Look-ups in named tables: a row name and a column name give one cell, copied from the table.

guv:
|  | navo | povi | pok | pupor | dalipod |
|---|---|---|---|---|---|
| pidape | 34.42 | -86.83 | 47.87 | 58.21 | -30.24 |
| liri | -5.65 | -69.63 | 28.14 | 54.17 | -14.26 |
| zur | 36.14 | 25.65 | 20.01 | -32.10 | -18.09 |
| zogut | 42.34 | 71.49 | 18.50 | -60.95 | -17.24 |
| peketo | -30.32 | 56.03 | -18.27 | -38.30 | 12.16 |
| nenu | 22.57 | -30.37 | 28.22 | 22.30 | -17.29 |

pupor of zur = -32.10
navo of zogut = 42.34
povi of zogut = 71.49
navo of nenu = 22.57
pupor of peketo = -38.30
dalipod of zogut = -17.24
dalipod of zur = -18.09
pok of liri = 28.14
navo of pidape = 34.42
navo of liri = -5.65
povi of peketo = 56.03
povi of zur = 25.65
pok of pidape = 47.87
dalipod of peketo = 12.16
povi of nenu = -30.37
povi of liri = -69.63
Row with the largest pupor: pidape

Table von
columns: lazufom, mel, somokov, kapurar, futuf, saf, bug, vefomur, mer
des: [-17.21, 4.09, 73.86, 60.43, 75.02, 51.40, -40.26, 73.86, -79.42]
pusagu: [0.00, 9.46, 63.45, 84.75, -18.52, 45.31, -43.91, 63.45, -84.12]
dazim: [-20.68, -12.26, 88.12, 6.14, 91.17, 89.22, -41.68, 88.12, -64.69]

saf of pusagu: 45.31
vefomur of pusagu: 63.45
futuf of pusagu: -18.52
somokov of dazim: 88.12
mel of pusagu: 9.46
lazufom of pusagu: 0.00
kapurar of pusagu: 84.75
somokov of des: 73.86
mer of pusagu: -84.12
bug of dazim: -41.68
vefomur of des: 73.86
somokov of pusagu: 63.45
lazufom of des: -17.21
saf of dazim: 89.22
mer of des: -79.42
lazufom of dazim: -20.68
bug of des: -40.26
kapurar of dazim: 6.14
mer of dazim: -64.69
mel of dazim: -12.26

pilitig.csv
,geze,sovu,dem,ronesu,zesebik,vid,mig
kiv,3.4,-1.5,-8.2,4.6,-3.9,2.6,1.0
bonobez,-3.1,4.5,5.8,-5.5,2.3,0.1,3.2
kodebo,0.1,6.0,-8.7,-5.1,-8.4,1.0,1.8
buf,-9.1,1.9,-9.0,-6.4,3.5,-8.1,-1.4
sab,1.6,-5.1,5.5,-7.4,0.7,1.0,-5.6
zad,-2.0,1.2,0.4,1.0,-8.3,-4.3,-7.0
zove,-7.0,5.1,5.9,-2.0,3.9,-4.1,-8.8
vamadir,-3.3,-7.9,-7.2,2.3,1.2,-5.7,4.0
logide,-3.6,-3.3,-2.1,-1.3,1.1,2.2,-8.3
bik,-6.9,-3.3,-1.6,-4.6,0.6,4.9,-3.6
kipapuv,2.1,-3.3,-6.8,-4.4,-1.3,3.3,-7.8
tiv,-1.8,-6.7,1.2,-5.4,3.4,-7.8,-8.0
lud,-7.7,-8.8,-2.6,2.8,-8.0,-7.1,3.7
tumatu,-5.8,-4.0,-9.0,3.3,1.1,-0.1,2.7

zesebik of tiv: 3.4
ronesu of tiv: -5.4
mig of kiv: 1.0
geze of vamadir: -3.3
mig of zove: -8.8
mig of vamadir: 4.0
vid of tumatu: -0.1
vid of bonobez: 0.1
mig of sab: -5.6
ronesu of kodebo: -5.1
ronesu of sab: -7.4
vid of zove: -4.1
mig of buf: -1.4
dem of bik: -1.6
geze of kiv: 3.4
ronesu of tumatu: 3.3
zesebik of logide: 1.1

nonel:
cols = zuviril, sizugut, nifuf, rubi, gekeva, doveve, vita, rari, mugi
guretas: [-1553, -54774, -12601, 55160, 286, 46556, 44628, -23381, 63129]
pozir: [6316, -33973, 16598, 8201, 59865, -36240, -32691, 21012, 30042]
met: [-18052, -1716, 1588, 32254, -19016, 16376, -10756, -24153, 5962]
pom: [-31153, -35641, -66628, 51759, -23452, 69840, 79965, -57873, 59916]
vog: [-4659, -10999, -5248, 38178, 2230, 2018, -4671, -26269, 26075]
gepegig: [52385, -6737, 12966, -7364, 66534, -31304, -12889, 44817, 19318]
lubopem: [-11599, -47042, 4205, 34131, 9127, 5112, 12601, -13509, 49958]
kenop: [-7966, 10236, 45165, 10310, 11741, 7025, -12854, 24882, -7540]
mer: [51758, -11715, -32372, 23037, 13562, 36422, 24394, -2713, 27396]
vusu: [16216, -36969, -27431, 18070, 54968, 2447, 5027, 1497, 45329]
sadakek: [-33787, 6142, 34405, 30019, 41180, 2704, -39516, 10530, -3409]

What is the gekeva of kenop in nonel?
11741
What is the zuviril of lubopem in nonel?
-11599
What is the doveve of vusu in nonel?
2447
What is the gekeva of vog in nonel?
2230
What is the nifuf of mer in nonel?
-32372
What is the rari of kenop in nonel?
24882
What is the gekeva of pom in nonel?
-23452
What is the rubi of kenop in nonel?
10310
What is the sizugut of pom in nonel?
-35641
What is the rubi of gepegig in nonel?
-7364
Row with the largest rubi: guretas

Table vipif
|  | panitif | naginu | tivuzis | giv | turi | bef | kimeke |
|---|---|---|---|---|---|---|---|
| sem | -32.1 | 45.4 | 10.7 | 57.1 | 6.2 | -19.7 | 34.6 |
| lupenof | 25.8 | 1.5 | 32.6 | 0.2 | -27.7 | 25.3 | -15.7 |
| seg | -15.8 | 20.1 | 31.6 | 35.8 | 14.7 | 7.9 | 34.1 |
| ditim | -15.1 | 51.1 | 6.1 | 46.8 | 13.3 | -18.1 | 40.9 |
| zak | 11.2 | 14.2 | 40.2 | 13.9 | -0.8 | 17.7 | 17.7 |
| kop | 9.0 | 18.1 | 35.4 | 14.1 | 5.1 | 19.1 | 33.0 |
| nuz | 2.8 | 26.4 | 20.0 | 25.7 | 26.6 | 8.1 | 38.2 |
| ginupak | 15.6 | 27.7 | 17.9 | 17.1 | 3.1 | 3.9 | 20.2 |
| tovopiz | 3.6 | 0.2 | 57.1 | 11.6 | -2.5 | 28.1 | 14.0 |
| dar | -29.8 | 36.4 | 9.4 | 35.8 | 10.4 | -15.7 | 43.7 |
| tesugi | 22.6 | -26.5 | 58.2 | -13.4 | -18.0 | 42.6 | -1.9 |
| zotasog | -52.8 | 57.7 | 18.8 | 61.4 | 39.3 | -31.9 | 68.8 |
| fumevor | -15.9 | 16.3 | 36.7 | 23.0 | 22.5 | 10.7 | 39.1 |
| bufa | 1.0 | 16.6 | 9.4 | 7.8 | 13.5 | 2.3 | 26.7 |

What is the turi of zak in vipif? -0.8
What is the tivuzis of kop in vipif? 35.4
What is the giv of lupenof in vipif? 0.2
What is the giv of dar in vipif? 35.8
What is the panitif of kop in vipif? 9.0
What is the panitif of fumevor in vipif? -15.9
What is the tivuzis of nuz in vipif? 20.0

